One turn or mirror swaps these rows in pairs. Which row does each one swap with?
ruve: -0.62,+0.42,+1.72,+1.64,-0.43,-0.19,-0.39,-2.44,-2.58,-0.62,-0.17,-1.56,+0.34,-2.93,+0.55,+1.10,-0.75,+0.98,-2.69
fenug: +2.34,-0.20,+1.43,+0.26,-0.12,+2.28,-1.65,-2.30,+0.10,+0.03,+1.43,+0.46,+1.17,-2.14,+0.69,-0.51,+2.68,-4.08,+0.99
ref: +4.47,-0.60,-0.24,+0.18,+1.93,-0.26,+0.82,+1.10,+0.10,-1.79,-2.20,-2.20,+1.00,-2.17,+1.24,-1.22,+1.02,-2.41,+0.11
gis: +2.00,+0.83,+1.91,-0.68,-0.27,+0.97,-0.04,-1.51,+2.30,+1.11,-0.28,-2.25,+1.95,-0.20,-2.47,-1.25,-1.57,+1.57,-3.20
nug: +1.23,+1.28,+2.08,+0.47,-0.23,+1.28,-1.83,-0.80,+1.05,+1.53,+1.41,-2.79,+2.59,-0.57,-2.78,-0.97,-1.01,+2.16,-1.93
mesil: +0.70,+0.87,+2.43,-1.22,-0.58,+1.14,+0.39,+0.11,-3.85,+1.10,+0.07,+0.82,+3.60,+0.73,-2.41,+0.42,-0.51,-2.41,-1.40
kegi: +2.29,-1.10,+0.36,-3.38,-0.59,-0.11,+1.50,+0.32,-0.48,-0.76,+0.29,-0.45,+0.36,-1.48,+2.27,+2.95,-2.16,+1.49,+0.46
Sot: -0.01,-0.41,-1.11,-0.19,-3.33,-1.00,-0.99,-0.06,+1.00,-0.90,-1.42,+0.46,-2.31,-2.32,+0.83,-1.06,-2.45,-0.46,-0.58
notu: -0.41,-2.27,+2.15,-1.80,+1.22,+1.52,+0.23,-0.87,-0.64,-1.84,+0.31,+2.20,-0.65,-1.05,+2.40,-0.89,+1.41,-0.85,+1.67
maz: +2.13,-1.03,-0.49,-2.26,+1.78,-0.54,-0.98,+1.32,-1.94,+0.37,-1.99,+1.68,+0.80,+0.29,+0.12,+1.67,+1.48,+1.96,+2.35
lat: +1.22,+0.49,+0.67,-2.10,+0.08,+1.50,+0.47,+0.04,-2.64,-0.01,+0.85,+1.92,+4.49,+1.25,-2.75,-1.01,-0.56,-1.77,-1.45
zerun: +2.71,-1.21,+1.05,-1.21,+3.81,+0.97,+0.21,-0.86,+1.63,+0.92,-2.22,-0.52,+0.57,-2.00,+1.02,+0.53,-1.73,+0.94,+1.93
nusok: +2.91,+0.13,+0.21,+0.35,+1.27,-0.33,-1.40,+1.78,-2.64,-0.36,+0.04,-0.15,+2.51,-4.03,+0.22,-1.10,+0.62,-2.49,+1.89
Pup: -0.45,+1.61,+1.69,-0.04,-2.22,+2.42,-2.31,+0.83,-1.05,-0.57,+2.25,-2.92,+0.11,-0.56,-0.47,-1.16,+1.08,+1.58,-0.74
Duzi: +4.61,+1.31,-0.51,-2.16,-2.34,+0.49,-2.22,+1.15,+2.39,+2.54,-0.02,-0.64,+2.14,-0.01,-0.10,+0.77,-1.10,-0.41,-1.02
Kor: +1.31,-2.15,+0.59,-1.23,+1.35,+2.06,-2.61,+0.36,-0.38,+2.11,-2.51,+1.01,-2.10,+0.87,-1.09,-0.60,+0.50,-2.83,+1.55
nimas: +1.76,-0.91,-0.05,-0.08,-1.07,-0.40,-2.06,+2.69,-2.30,+1.00,-0.99,-0.40,-0.83,-0.65,-3.04,-0.77,-2.34,+2.62,+0.94
gaz: +1.37,-1.18,+1.38,-0.76,+0.77,+2.69,-2.77,-1.00,-1.19,+1.66,-2.18,+1.11,-1.56,+0.63,-1.39,+0.04,+0.99,-3.11,+2.14
Dif: +1.68,-1.56,-0.49,-1.47,-0.74,+2.87,-0.70,+0.89,+0.16,+1.21,-1.70,-1.33,-3.01,+2.03,-0.70,-0.92,+0.82,-2.24,+0.30
Sifuv: +1.21,-2.44,+1.28,-0.81,+1.87,+1.96,-2.41,-0.04,-0.71,+1.48,-2.71,+1.43,-1.40,+1.57,-0.94,-0.50,+0.99,-2.95,+1.16
geze: -0.74,+2.00,+1.42,-0.45,-2.00,+2.26,-0.90,+1.32,+0.12,+0.57,+1.06,-3.55,-0.95,+0.28,+0.06,-0.36,+1.15,+0.49,-0.75
kotir: -0.77,-2.28,+2.44,-2.22,+2.26,+0.84,+0.60,-1.65,+0.41,-1.20,+0.68,+1.37,+0.93,-0.81,+2.18,-0.69,+0.99,-0.11,+2.35
melur: -0.45,-0.55,-0.37,-0.46,-2.43,-0.53,+0.20,+0.57,+0.68,-0.64,-1.77,+1.08,-2.45,-2.26,+1.45,-1.68,-2.89,-0.25,-1.00
Zasu: -0.09,+1.15,+0.16,+0.68,-3.14,-0.94,-3.94,+0.08,+0.33,-0.33,-1.33,+0.77,-0.39,-1.63,-1.69,-1.33,-1.98,-0.33,-1.08
Zafuf: +1.99,-0.05,+0.06,-0.61,-1.36,+3.66,-0.55,+1.89,+0.00,+0.88,-1.44,-2.93,-2.51,+1.33,-0.39,-1.08,+1.21,-1.54,-0.05
Nufi: +3.87,-1.65,-0.89,-2.30,-0.40,+0.85,-0.02,+0.76,+0.47,-1.30,+0.53,-2.87,+1.28,+0.45,+0.06,-1.77,+1.96,+1.24,-2.41
Mika: +2.67,-0.58,+1.39,+0.08,+1.67,+2.98,-0.32,-2.75,-0.22,-0.90,-0.22,-0.72,+1.06,+0.22,+1.36,+1.26,+2.94,-2.84,+0.16
zop: +3.71,-1.97,+0.30,-2.99,-1.23,+0.68,-0.80,-0.20,+1.71,-0.37,+0.06,+3.17,+0.53,+0.27,-2.49,-1.84,-0.81,-2.30,+1.08
Gote: +2.73,+0.52,+0.14,+0.86,+1.36,-0.68,-1.94,+1.57,-3.07,-0.53,-0.90,+0.20,+3.57,-3.42,+0.31,-1.23,+0.24,-2.11,+1.49
subip: +0.11,+0.54,+2.33,-0.91,-0.97,+1.06,+0.69,+0.38,-3.62,-0.20,-0.31,+0.92,+3.26,+1.00,-2.33,+0.38,-0.41,-2.27,-1.93
fuzi: +3.74,-0.51,-0.88,-2.52,+0.99,+2.20,+0.74,-0.25,-0.04,-1.11,+0.77,-0.17,+3.77,+1.50,-1.13,-2.15,+1.45,-0.35,-1.56
sireb: +3.98,+0.96,-0.39,-2.54,-2.42,-0.37,-2.65,+1.21,+1.26,+1.93,+0.69,+0.13,+2.60,-0.53,-1.71,-0.27,-0.08,+0.12,-1.47
mam: +0.91,-2.76,+2.39,-0.69,+3.72,+0.49,+0.00,-1.17,+0.53,+0.16,-0.29,+1.50,+1.76,-0.86,+1.08,-0.14,-0.20,+0.83,+2.53
Bul: +0.26,-0.31,+0.18,-0.81,-2.08,-0.33,+1.06,-0.01,+0.57,-1.59,-1.65,+1.33,-2.07,-2.58,+1.78,-1.34,-2.13,-0.85,-1.26
tubif: -0.44,+1.40,+0.76,+1.27,-2.49,-1.12,-3.99,-1.12,-0.76,-0.49,-1.21,+0.74,-0.39,-2.40,-1.61,-1.79,-1.30,-0.51,-1.17
ded: +1.73,-0.73,-0.43,-0.99,-1.25,+3.66,-0.89,+1.87,+1.00,+0.96,-1.62,-1.76,-2.50,+1.59,-0.48,-1.39,+0.76,-2.23,+0.19
Suro: -1.88,-0.22,+2.08,+2.12,-0.25,+0.54,-1.09,-0.64,-4.27,-0.69,-1.53,-0.12,+0.44,-0.79,-0.70,+1.18,+0.10,+1.19,-1.03
nizis: +1.78,-2.35,+1.86,-1.20,+3.99,+0.50,+0.05,-1.55,+1.15,-0.05,-0.85,+1.60,+1.52,-1.30,+0.75,-0.12,-0.97,+0.24,+1.96
Bek: +1.56,+0.54,-0.80,-2.01,+0.91,+0.90,+0.83,+0.55,-2.92,+0.07,+0.77,-0.50,+1.47,-3.19,+0.78,+1.03,-2.68,+2.82,+0.77
metet: +0.70,+0.06,+1.18,+0.25,-0.90,-0.10,+0.41,-1.21,-0.74,-0.86,-1.14,-1.74,+0.98,-1.92,+1.14,+0.91,-2.37,+1.99,-3.84
tinop: +2.61,+0.73,-0.41,+0.01,+2.04,+0.00,-2.07,+1.95,-3.28,+0.42,+0.18,+0.01,+2.95,-3.36,-0.10,-0.73,-1.13,-0.25,+1.94
zoto: +4.72,-1.51,+0.48,-1.00,+2.60,+3.23,+0.22,-1.22,+0.87,+0.32,-0.81,-2.15,+0.57,-0.54,+2.20,+0.82,+1.29,-2.16,-0.16
fim: -0.70,+0.88,+2.05,-0.14,-1.38,+1.22,-2.29,-0.23,-0.15,+0.35,+2.47,-3.57,+1.63,-0.52,-0.80,-1.29,+0.80,+2.47,-0.62
Bos: +2.17,+1.17,+0.37,-2.65,-2.40,-0.66,-1.53,-0.37,-0.10,+1.65,+2.11,+1.03,+2.08,-1.78,-2.24,-1.33,+1.06,+0.21,-2.62
fav: +1.03,+0.94,+2.20,-1.27,-1.28,+0.66,+2.88,+0.29,-2.20,+0.68,-0.89,-1.64,+0.75,-0.53,-1.23,+1.56,-2.40,-1.10,-2.61
muz: -0.92,-1.63,+1.15,-1.40,+0.92,+0.17,+0.99,-0.28,+0.75,-1.75,-0.61,+1.77,-1.73,-1.27,+3.27,-1.79,+1.02,-1.62,+0.66
Dilu: +2.32,-2.56,-0.21,-2.89,+1.83,-1.38,-0.86,+1.83,-1.58,+1.81,-2.51,+2.53,+0.67,+0.07,-0.28,+0.56,-0.26,+1.18,-0.01
ton: +0.55,+1.19,+2.79,+0.67,-0.74,+1.07,-1.84,-0.58,+0.73,+1.12,+2.06,-2.56,+2.93,-0.72,-2.35,-0.99,-0.35,+2.15,-1.10
biru: -0.09,+1.41,+0.91,+1.59,-3.02,-0.89,-3.92,-0.42,+0.54,+0.45,-0.70,+0.01,-0.30,-2.56,-1.03,-1.35,-2.36,-0.70,-0.99
forul: +2.24,-2.92,-0.35,-2.05,+1.79,-1.33,-0.33,+1.36,-1.26,+1.93,-2.96,+1.35,+0.12,-0.16,+0.66,-1.03,-0.94,+1.57,-1.94

nusok swaps with subip
Bos swaps with maz
Mika swaps with ruve
gis swaps with zerun
fim swaps with kotir
fuzi swaps with Bek
Dif swaps with Sot
nimas swaps with zop
Nufi swaps with kegi
fav swaps with ref

